Each row is where one point has got to under a steady rotation. How many steps took it there?
The counts run from 0 to 512.
[140 141 126 156 140  94 132 110 146 144 130 132 112 109 120 146  80 154
 153 130  85 117 157 135 104 172 119 169 137  74 102 101 210 119 122 152
 129 161 101 114 133 116 151 110 130 161  77 126]	505
[118 129 179  93 129 126 115 156 161 152 192 111 103 182 210 121 136 156
 159 127 123  91 135 130 129 128 139 100  94 146 120 125  92 141 123 113
 124 140  81 148 101 121 170 112 148 103 137 138]	352
[ 83  88 142 106  96 132 122 184 137 127 118 120 148 141  85  85 119 140
 132 181 105  93 120 117 131 125 118 128 133 116 153 109 212 126 131 159
 110 137  95 134 144 136 158 127  92 117 140 151]	188
[120 117 111 135 132  90 153 100 129 150 108  87 128 103  85 109 113 160
 168 117 135 173 120 123 186 127 144 163 143  60 138  85 133 144 104 173
 133 173 145 142 146  75 108 123 105 123 124 130]	29
[141 133 120 172 127  98 188 102 138 180 120  76 104 139  96 143 141 171
 137 124 144 142 144 131 187 146 152 130 146 105  86  92 120 175 121 174
 152 146 155 142 102 102 112 122 134 149 128 161]	256
[143 160 162  89 139 117  76 134 167 143 160  99 114 175 167 104 104 147
 188  90 107 123 127 145 127 122 103 124 124 109  93 133 114 137  98  80
 105 129  86 130 108 145 121 134 143 105  77 126]	129
[159 161 155 155 143 113 139 104 146 118 121  98  95 177 191 115 122 155
 141  74 116 133 107 155 144 122 128 128 156 134  99 138 123 135 106  89
 103 125  88 107  83 109 115  84 188 141 127 129]	126
[103 162 121 125 146 106 137 175 165 160 134 101 108 158  57 144 105 154
 153 172  78 115  83 110 102 147 108 160 118 107 116 133 164 140  99 147
 128 173 145 102 123 121 155 138 116 120 115 110]	386
[127 111 154 140 162 115 132 111 135 138 116 154  98 163 216 107 156 123
 107  92 128 179 158 113 141 130  97  99 122 134 131 151 135 144 131 113
 100  80 119 144  81 152 173  74 146 123 147 103]	139
[ 84 117  92 150 158 160 143 155 126 134 123 113 123 112 115 136 179 146
 112 155 136 128 127 167 160  82 121 104 129 170 115 144 136 131 138 116
 142  97 144 109 168 122 126 127  81 134 174 156]	179
[128 113 144 124 136 105 101 151 148 147 146 137 133 174 155 121 143 188
 150  80 128 180 110 137 160 113  99 191 114 114 135  94 134 134  84 141
 141 116 102 116 178  92 138 134 141  82 131 150]	21
[140 121 117 182 101 122 190  90 139 152 121 126  97 167 120 130 177 162
 140 125 133  90 160 175 136 124 147 115 151 148 100  88 137 150 133 124
 164 153 143 114 147 129 115 101 147 178 139 190]	483
[ 84 127  95 109 143 128 142 121 163 176  94 115 127 175 141 131 174 161
 155 124 111 107 137 147 158 120  96 163 126 176 121  98 171 143 117 124
 185 125 165 159 138 148 120 140 143 123 126 111]	393
[135  82 118  96  87 154 127 126 129 131 109 159 115 181 118  93 158  92
  81 129 137 114 153 132 127 135 156 115  80 168 127  83 135 129 144 156
 147 147 120 112 138 202 160 145 147 113  84 143]	474
[125 114 161 112 152 133  57 163 159 118 155 172 158 166 137 108 168 141
 139  95 141 178 113 109 111 116  96 174 125 147 142 154 107 128  89 117
 119  95 152 118 140 140 144 140 160  98 103 122]	9
[127  77 137 171 159 119 144 134 135 135 102 111 131 102 133 132 155 136
  78 100 126 209 173  91 145 144 142 135 126 142 138  88 109 172 143 171
 143 117 136 123  98  99 161 130 144 119 131 144]	243
[166 130 152 135 116 118 129 117 101 143 144 126 102 109  68 166 103 163
 129 161 141 118 111 143  95 135 125 136 118  85 114 178 155  87 120 155
  67 120 119  75 131 157  96 146 114 139  97 105]	279
[113  96 166 162 137 106 123 149 111  87  37 119 152 137 109  84 132 135
  72 122 132 180 120 117 151 120 116 136 193 128 152 144 196 106 132 154
  89  90 113 137 116 118 139 114 150 118 135 132]	414
[126 101 112 116 121 147  68 104  95 121 111 107 119 115 117 120 146 129
  98 140 164 165 131 160 158 105 138 131 103 107 128 118  85 101 121 163
  99  87  92 104 176 117 114 178 102  57  82 121]	38
[118 125 159 134 152 109 117  93  80 107 120 104 126  65 113 152 121 161
 140 152 156 140 122 133 170 123 130 141 140  76 176 110 158  89 106 134
 132 147 110 142 142  65  81 148 130 139 116 103]	424
[134 112 119 113 146 145 135 116  95  76  81  97 138  97 135  73 119  72
  99 136 128 152 144 122 135 132 144  80 126 122 179 123 122 139 167 101
 127 169 113 134  78 133 117 103 119 152 112 110]	332
[121 124 131 121 156 127 111 115 127 106 122 108  97  98 122 138 145  68
 100 173 133 132 129  96  98 135 156  62 118 121 111 141 112 116 151 127
 103 141 145 153 100 163 166  89 145 139  97  96]	358
[132  97 110  77 114 144 117 156 118 107 124 138 178 118 118  76 107  99
 149 121 101 149 134 128 136 134 127 144 105 100 212 127 138 141 141 101
 146 164  96 133  78 128  99 141 102 134 101 111]	318
[ 92  75 155 131 166 125 105 111 105  94 101 147 138  69 119 119 147 103
  95 148 140 137 159  91 116 138 134 121 142 128 178  92 168  96 144 127
 153 154 129 150 132 104 148 131 152 157 109 144]	213
[ 93 126  99 137 185 151 128  94 129 138  95 117  95 150 151 177 185 122
  89 158 111 122 114 140 109 117 123 135  85 184 109 117 119 112 128 129
 170 102 164 107 140 150 157 125 155 145 143  97]	380
[ 90  87 134 128 165 146 101  91  89 109  40 116 140  90 113 115 136 128
  95 152 134 136 126 133 153 115 103 139 151 135 169 116 191  87 134 137
 117  97 142 145 125 144  97 174 147 132 104  90]	410
[ 94  94 168 107 140 171  89 121  77  96 101 129 135 113  95 115 152 112
 128 177 156 101 107 137 103 111 119 117 133 148 221 145 145  89 140 115
 127 148 128 116 125 135 110 150 133 137 126 105]	198
[153 122 112 140 116 128 151  89  71 110 129 115 120  94 104 174 124 119
  92 180 156  92 148 128 119 148 183 107 108  92  96 126 158  66 127 163
 120 130 108  94 158 130 127 102 125 157 107 133]	67
[160 160 134 104 120 129  99 127 100 114 197 120 153 115 142 160 148 142
 145 115 176 119 112 120 141  98 167 144  96 111 100 117  76 100  95 132
 150 123  91 100 170  67 109 127 126  99 123 161]	446
[141 147 149 130 132 108 116 137 161 123 144 136 163 204 147 121 159 140
 126  61 147 133 112  99 125 132 139 177 123 153 112 115  85 146  99 120
 167 124  98 129 108 100 166 109 186 105 100 130]	233
[118 101 148 105 148 134 113 134 144 130 148 152  91 186 192 138 168  97
 104 133 137 120 144 107  93 141 126 107  89 178 136 145 109 136 137 110
 149 106 134 144 104 176 181 105 158 122 143 103]	366
[135 130 151 159 133 125 151 160 161 142 135  92 128 135 125 124 101 179
 143 111  60 136 125 140 126 130 117 137 134 125 111  90 162 148  99 110
 137 172  61  91 104  82 111 126 135 150 120 178]	111
[159 124 133 164 145 144 146 101 112 121  97 104 115 165 151 158 165 125
  73  91 161 164 105 128 143 124 152 131 120 178 121 131  52 144 125 133
 135 100 115  90 104 119 125 124 179 122 119 135]	246
[161 160 115  95 155 104 133 103 123 138 115 130 142 153  86 120 128 127
 186 118 136 147  89 107 120 122 137 177 144  89 166 111 135 129  91 140
 159 179 180 158 112 102 107 113 145 140 106  80]	14
[153 119 122 150 117 150 153 172 126  93 119 177 166 139 102 114 137  89
  61 129 133 128 155 104  73 150 145 120 131 137 135 163 166 132 160 156
 125 121 117  89  94 163 176  88 123 173 135 136]	83
[ 93  86  99 114 121 152 138 158  86 102  70 125 124 122  97 103 140 104
  74 197 135 113 116 121 139 124 133 105 134 147 154 116 210  87 142 148
 104 124 126 118 142 156 149 126 100 138 129 130]	187
[156 125 147 150 104 122 143 130  91 120 161 103 117  84  89 150 142 150
 129 161 161 123 129 131 124 122 163  91 152  70 141 182 102 116 133 169
  95 119 112  91 119 120 111 109  79 128 116 143]	56
[149 145 130 141  95 141 131 198 177 136 155 143 174 188 114 105 123 164
 146  94  92 122 131 132  92 134 108 160 132 155 113 127 136 161 129 106
 137 158  92  91 109 134 136 137 127 131 125 169]	99
[102 122  90 109 135 110 142 177 150 160 149 100 124 117 101 121 115 122
 139 152 118 158 139  92 146 145 135 127  94  80  95 120 173 152 130 179
 121 110 146 161 129 135 167 103  56  94 156 113]	162
[135 154 121  96 113 145  90 149 174 141 166 122 154 143 101 109 128 154
 185 102  85 108 136 164 106 118 114 151  96 159 122 111 120 156 134  86
 169 167 121 126 108 136 111 160 135 139  83 148]	103
